Where one turn sends some rows of the set: a few examples, then the rows asked:
popo: [ 0.31 -3.28 -1.56 -0.17  0.93  2.23  2.19  1.58  0.58 -0.99  2.06  0.57
  2.11 -0.81]
Vad: [ 1.28 -0.37  0.08  0.49 -1.68 -2.61  0.11  1.13 -2.63 -0.49 -0.24 -0.95
 -2.98  1.03]
Bazip: [-1.19 -0.24  0.88  0.68 -0.01  0.26 -1.61  1.48  4.31  0.23 -0.32  3.08
 -4.19 -1.90]
nunis: [-1.81 -0.30  0.35  0.89  0.38  1.81 -1.94  1.58  3.48  0.64 -1.10  3.38
 -3.75 -1.80]
kam: [-2.33 -1.99  1.48  2.34 -0.61  0.74 -3.81  0.80  0.72  0.21 -0.64  0.43
  1.00  0.02]
kuzip: [-0.18 -1.85  1.53 -0.65 -1.34  0.46 -2.29  2.27  1.09 -4.56 -0.22  0.97
 -0.29 -2.64]
sezu: [-1.31 -0.66  0.35  0.35  0.79  1.10 -2.15  1.50  4.49  0.59 -0.97  3.18
 -3.28 -2.07]
Lesop: [ 0.05  1.14 -0.28  1.22  0.34 -2.23  1.16  0.59  3.82  1.89  1.02  1.46
  1.81 -3.14]
zozaz: [ 3.15  2.13  1.08 -0.30 -0.81 -2.57  1.22  0.54  1.61 -2.43 -2.45  2.43
 -0.06 -0.18]
fufud: [ 1.26 -1.58  0.33 -2.31  1.48  2.61  0.11 -1.00 -1.23 -0.79 -0.36  2.56
 -1.44 -4.17]
Tidu: [ 1.97 -2.01  0.69 -1.77  2.16  3.04  0.30 -0.89 -0.76 -0.07 -0.48  2.70
 -1.74 -4.01]
nek: [ 2.10  2.64  0.19  1.80  0.18  3.16  3.28  0.89  1.56  1.86 -2.27  0.40
 -1.88 -3.40]
Mabim: [-2.40 -1.88  1.39  2.60 -0.03 -0.04 -3.49  0.64 -0.02  0.58 -0.16  0.74
  0.41  0.52]
fumad: [ 0.56 -2.94 -1.16  0.76  0.92  2.37  2.04  1.11  0.39 -0.84  2.45  0.58
  2.46 -0.10]
laba: [-0.44  1.01 -0.26  1.15  0.82 -2.17  1.37  0.58  4.05  1.54  1.17  0.89
  2.27 -2.14]
Bolid: [ 0.33  1.32  1.19 -0.55 -0.46  1.98  1.67  0.15  0.14  2.22 -1.68 -3.63
  0.80  1.41]
palit: [-0.47  1.76  0.61 -1.69 -1.54  2.70  4.44  0.62  0.48 -2.97 -1.65 -0.87
  0.37 -1.17]
Rafet: [ 3.06  1.82  0.97 -0.37 -0.74 -2.16  1.70  0.65  1.88 -2.61 -2.53  2.75
 -0.47  0.10]
rak: [ 0.39  0.07  1.30 -0.17  0.68  2.24  1.81  0.20  0.33  2.45 -1.43 -4.06
  1.49  0.32]
nefu: [ 2.58  2.44  0.75 -0.40 -0.83 -1.97  1.35  0.47  2.07 -1.83 -2.37  3.35
 -0.54 -0.06]
ziret: [-0.71  1.52  1.15 -0.60 -1.64  3.48  4.15  0.64 -0.25 -2.90 -1.46 -0.93
  0.44 -1.85]
zazi: [-0.57  1.21  1.72 -0.88 -1.52  3.37  4.19 -0.28 -0.34 -2.37 -2.15 -1.17
 -0.06 -1.93]
vaze: [ 0.88  0.92  0.97 -0.23 -0.28  1.64  1.56  0.38  0.50  2.95 -0.85 -3.43
  1.51  1.11]
bega: [ 0.30  1.12 -0.57  1.65  0.18 -2.22  1.58  0.92  3.82  1.05  0.95  1.54
  1.94 -2.86]
luvob: [ 0.91  0.69  2.07  1.84  3.39  0.16  0.32 -0.96 -0.41  0.78  0.86 -1.00
 -4.09 -1.87]
Deta: [-0.31  0.81  1.88 -0.43  0.59  1.93  1.45 -0.02  0.28  2.29 -1.86 -3.53
  0.96  0.97]
laf: [-0.81 -1.45  1.82 -0.55 -1.58  0.50 -2.57  2.25  2.13 -4.48 -0.95  0.58
 -0.90 -2.48]
gov: [-0.36 -2.64  1.99 -0.06 -2.00  0.84 -2.11  2.10  0.78 -4.21 -0.84  0.88
 -1.69 -2.91]
mobu: [ 0.43 -0.57 -0.40  0.56 -2.09 -2.82  0.17  1.37 -2.51 -0.48 -0.23 -1.25
 -2.67  0.74]
niz: [-2.81 -0.34  1.57  2.28 -0.91 -0.36 -3.54  0.58  0.69  0.22  0.25  0.51
  0.70  0.53]
fadad: [-1.95 -0.25  0.81  1.37 -0.38  1.23 -2.11  1.25  3.92  0.39 -0.49  2.88
 -4.20 -1.61]
pudov: [ 1.02 -1.96  0.69 -2.25  2.29  2.54  0.42 -1.26 -1.00 -0.76  0.00  2.65
 -1.19 -3.90]
sezen: [ 0.40 -2.82 -1.58  0.65  1.13  2.06  2.06  0.96  0.46 -0.36  1.94  1.22
  2.57 -0.26]
Zaz: [ 0.89  0.35  1.82  1.66  3.03  0.11  0.51 -1.18 -0.70  0.66  1.14 -1.23
 -4.44 -2.18]
lor: [ 1.81  2.23  0.35  1.65 -0.58  3.39  3.12  1.24  2.49  2.01 -2.76 -0.52
 -1.42 -2.65]
gido: [-1.00 -2.23  2.11 -0.75 -2.07  0.41 -1.81  2.50  1.79 -4.41 -0.79  0.12
 -1.65 -2.31]
Zanet: [ 2.52  2.31  0.78  1.54 -1.10  3.01  2.83  1.15  2.38  2.30 -2.94  0.33
 -1.83 -2.18]
res: [ 0.70 -0.24  0.19  0.94 -2.33 -2.54  0.72  1.25 -2.50 -1.58 -0.10 -0.75
 -2.61  0.70]
ziv: [-0.30  1.12  1.64 -1.69 -1.47  2.14  4.48 -0.12 -0.76 -2.70 -1.91 -0.96
 -0.17 -1.30]
gep: [ 0.93  0.55  2.42  2.22  2.73 -0.08 -0.20 -1.26 -0.93  0.98  1.03 -1.68
 -3.55 -2.11]
Zitu: [ 2.21  2.79  1.24  2.12 -0.95  2.77  2.93  0.45  1.39  2.15 -2.65  0.64
 -2.28 -2.42]
Sir: [-2.11 -1.24  2.09  2.37 -0.89  0.53 -4.02  0.87  0.99  0.33 -0.12  0.31
  1.48 -0.09]

lor -> kam
ziret -> nunis
Where do these go?
zozaz -> bega
Tidu -> gep
palit -> sezu
kuzip -> nek

Where one turn sends some rows of the set: a few examples, then the rows asked:
Demup: [-2.54  1.27  0.98  3.63  1.87 -1.03 -0.74 -1.73  1.83  1.24  1.27 -2.66
  1.64 -1.40  1.05]
nub: [-0.13  3.20 -0.54 -0.40  1.49  3.67  0.29  1.13 -2.47 -0.88  0.49 -0.30
 -1.61 -1.41 -3.53]
gevev: [-1.04  2.26  0.17  2.52  2.53 -2.79 -1.97  0.37 -1.95 -0.88  1.37 -1.72
  3.11 -1.16  2.63]
vogag: [ 1.24  3.23  0.08  0.44  0.74  2.08 -0.92  0.80 -2.29 -0.53 -0.06  1.38
 -1.87 -1.85 -3.77]
pimu: [ 1.92  0.16 -3.19  2.33 -2.40  1.21  0.66  1.27 -1.67  0.72 -2.11  0.26
 -1.19 -0.28 -2.92]
sog: [-1.64  0.81  0.69  2.20  1.00 -0.56 -1.12 -1.04  3.10  1.41  3.54 -1.82
  2.14 -0.64  0.43]
daz: [ 3.23 -0.21 -2.40  1.75 -1.02  0.86  2.24  1.54 -1.17  0.42 -2.66 -1.64
 -2.06 -1.33  0.16]
togap: [-0.59 -0.48  1.09  0.44 -0.91  0.96 -2.26  0.11  1.10 -2.35  3.43 -0.54
  2.52  1.06 -0.57]
dum: [-0.05  1.54  1.34  2.70  1.21 -1.23 -0.46 -1.28  2.69  2.17  1.94 -1.25
  2.29 -1.01 -0.06]
feni: [-0.51  1.84  0.07  1.57  1.74 -0.66  0.35 -1.76  2.90  2.18  2.15 -2.96
  2.33 -0.34  0.05]
ges: [-1.38 -0.97  1.93  1.46 -1.51  0.20 -2.23 -0.26  0.64 -1.65  1.15 -2.17
  3.27  0.93  0.42]
Dadum: [ 0.16  1.61  0.00  1.85  2.04 -1.57 -2.28  1.22 -2.97 -1.29  2.25 -1.12
  3.91  0.57  2.41]
tinef: [-1.64  1.36 -0.85  1.47  1.68 -1.71  2.59 -0.05 -1.86  2.42  2.66 -0.80
  1.59 -0.70  2.83]
veriv: [-1.97  1.20 -1.63  2.81  2.34 -2.38  1.29  1.89 -1.81  2.17  3.50 -0.75
  1.89 -0.88  1.82]
kege: [ 1.79  0.51 -3.36  0.88  1.03  2.07 -2.70  0.95 -2.63  1.57 -2.02 -1.05
 -1.13  1.87 -2.09]
viv: [-2.71  0.26 -2.20  2.44  1.13 -1.78  1.46  1.14 -2.73  2.46  3.74 -1.57
  0.32 -1.10  1.98]
vip: [ 0.35  0.94  0.49  0.87  1.49 -0.96 -0.40 -0.38 -2.76 -1.88  1.71 -0.55
  3.28  1.12  3.71]
fuze: [-1.11  0.45 -1.71  0.01  3.09 -1.92  0.71  0.80  2.29  0.49  1.17 -4.79
 -2.45 -2.10  0.02]
bipo: [ 0.67  2.96 -1.28 -0.11  0.93  2.47 -1.12  1.05 -1.48 -1.22  0.51  0.17
 -3.29 -2.05 -3.64]
nugim: [ 0.41 -0.18 -3.77  0.82  1.53  2.20 -2.95 -0.59 -3.23  1.18 -1.45 -1.75
 -1.83  2.15 -0.91]
Sol: [-0.62  2.95 -1.12 -0.43 -1.39  1.87 -0.40  0.07 -2.90 -0.73 -0.04  0.27
 -2.35 -0.74 -3.83]
tokal: [ 0.09 -0.33 -2.51  0.51 -0.29  1.89 -3.65 -0.30 -1.72  1.34 -2.07 -1.13
  0.05  2.77 -2.26]
Bepe: [-0.49 -0.45 -0.78  0.31  1.65 -1.04 -4.72  0.14 -1.52 -1.47 -0.61 -2.50
  2.05  2.10  1.45]
Loz: [-0.18 -2.10  1.30  0.61 -0.99 -0.62 -1.75  0.42  1.18 -2.60  2.48 -0.70
  2.62  1.53 -0.32]
zoroz: [-2.56 -0.96 -0.22 -1.41  0.85  1.84 -2.08  0.78 -1.77 -0.54  2.11  0.54
 -0.85  2.05 -3.04]
feten: [ 1.61  0.92 -2.04  0.49  1.28  3.30 -1.29  0.03 -3.10  1.56 -2.98 -1.15
 -1.52  1.32 -0.56]
sito: [-0.40 -1.01 -1.14 -1.00  2.46  1.29 -2.53  0.10 -3.64 -1.94 -0.58 -1.43
  0.18  3.02  1.81]
Bem: [-2.62 -0.73  0.21 -1.42 -1.98  1.82 -2.50  0.57 -1.88 -1.12  1.04 -1.23
 -0.05  2.23 -2.35]
lifo: [ 1.92  0.56 -0.80  0.60  1.28 -1.44  0.16  2.24  0.25 -3.01 -0.72 -1.66
 -3.42 -3.59 -1.38]
buf: [ 3.25  0.13 -3.86  3.00 -0.93  0.09  1.09  1.91 -1.20  0.84 -1.56 -0.96
 -1.49 -1.05 -1.72]
zov: [-2.22 -1.16 -0.74 -1.38  0.75  2.95 -0.49  0.82 -1.56 -2.39  2.28 -0.59
  0.13  2.13 -2.58]
Zuteg: [ 1.47  1.83 -1.76  1.30  1.28 -0.59  0.16  1.52  1.27 -1.90  0.25 -2.00
 -3.63 -4.19 -1.44]
letim: [-2.58  0.65 -1.47  2.39  2.75 -2.71  0.93 -0.49  1.05 -0.40  0.38 -3.25
 -2.97 -2.78  0.00]
Tidop: [ 0.51 -2.08 -3.50  3.26 -1.15 -1.48  2.70  2.34 -1.57  0.31  1.11 -2.28
 -1.59 -1.91  0.96]
Sulef: [ 2.96  0.24 -3.53  3.63 -1.06  1.55  0.54  0.33 -1.94  1.48 -1.67 -1.33
 -1.53 -1.12 -1.24]
dugal: [-1.43 -0.12 -0.46 -1.37 -0.01  2.74 -2.73  1.07 -1.27 -2.37  2.05  0.30
 -1.07  1.19 -2.82]
Natu: [ 0.12 -0.69  0.69  0.66 -0.58  0.54 -0.27 -0.50  1.53 -2.40  2.42 -1.64
  3.38  1.63 -0.54]
gosog: [ 0.34 -0.40 -1.93 -0.22  1.79  0.16 -4.29  1.37 -3.09 -1.73 -0.29 -1.87
  1.23  2.84  0.63]
nedus: [-1.48  0.04 -1.28  1.69  2.37 -2.14  0.17  0.41  3.52  0.47  1.92 -3.37
 -2.17 -2.78  0.15]
firin: [-2.94  1.72 -1.99  2.56  2.38 -3.16  1.69  1.76 -2.17  1.32  2.42 -0.85
 -0.16 -2.68  1.26]
gel: [ 2.01  1.98 -0.96  0.03  1.41  0.14  1.19  2.20 -0.24 -2.79 -0.65 -3.00
 -2.42 -3.67 -1.43]
Ferod: [-1.83 -0.15 -1.20  1.07  3.37 -2.42 -0.05  0.74  2.17  1.94  1.11 -2.86
 -2.85 -2.07 -0.25]
lun: [ 0.66  2.24 -1.69  1.16  0.06 -1.67  1.21  0.37 -1.03 -2.88 -0.69 -1.34
 -3.67 -3.10 -1.89]
tosu: [-0.58 -0.98 -3.47  2.36 -0.77 -1.91  3.21  2.89 -1.68 -0.31  0.37 -0.42
 -2.45 -2.30 -1.13]
lis: [-0.38 -1.53 -3.80  2.75  0.40 -2.63  3.05  3.07 -0.78  0.96  1.48 -1.34
 -1.33 -1.54  0.38]
limid: [-0.62 -1.52 -2.85  1.00  0.05 -1.83  3.86  1.92 -0.82  1.57  0.78 -2.05
 -1.98 -1.25  1.92]
Maba: [ 0.22  2.48 -0.29  2.08  1.05 -1.26 -1.43 -0.04 -3.73 -0.31  2.65 -1.32
  3.12 -0.21  2.82]
barum: [ 0.83 -0.56 -1.74  0.27  1.19 -0.34 -3.91  0.04 -3.55 -2.91  0.37 -2.28
  0.97  2.19  1.86]

Ferod -> dum
gel -> fuze
Demup -> ges
Where do these go?
Sulef -> Tidop
vip -> sito
kege -> buf
Zuteg -> nedus
firin -> gevev

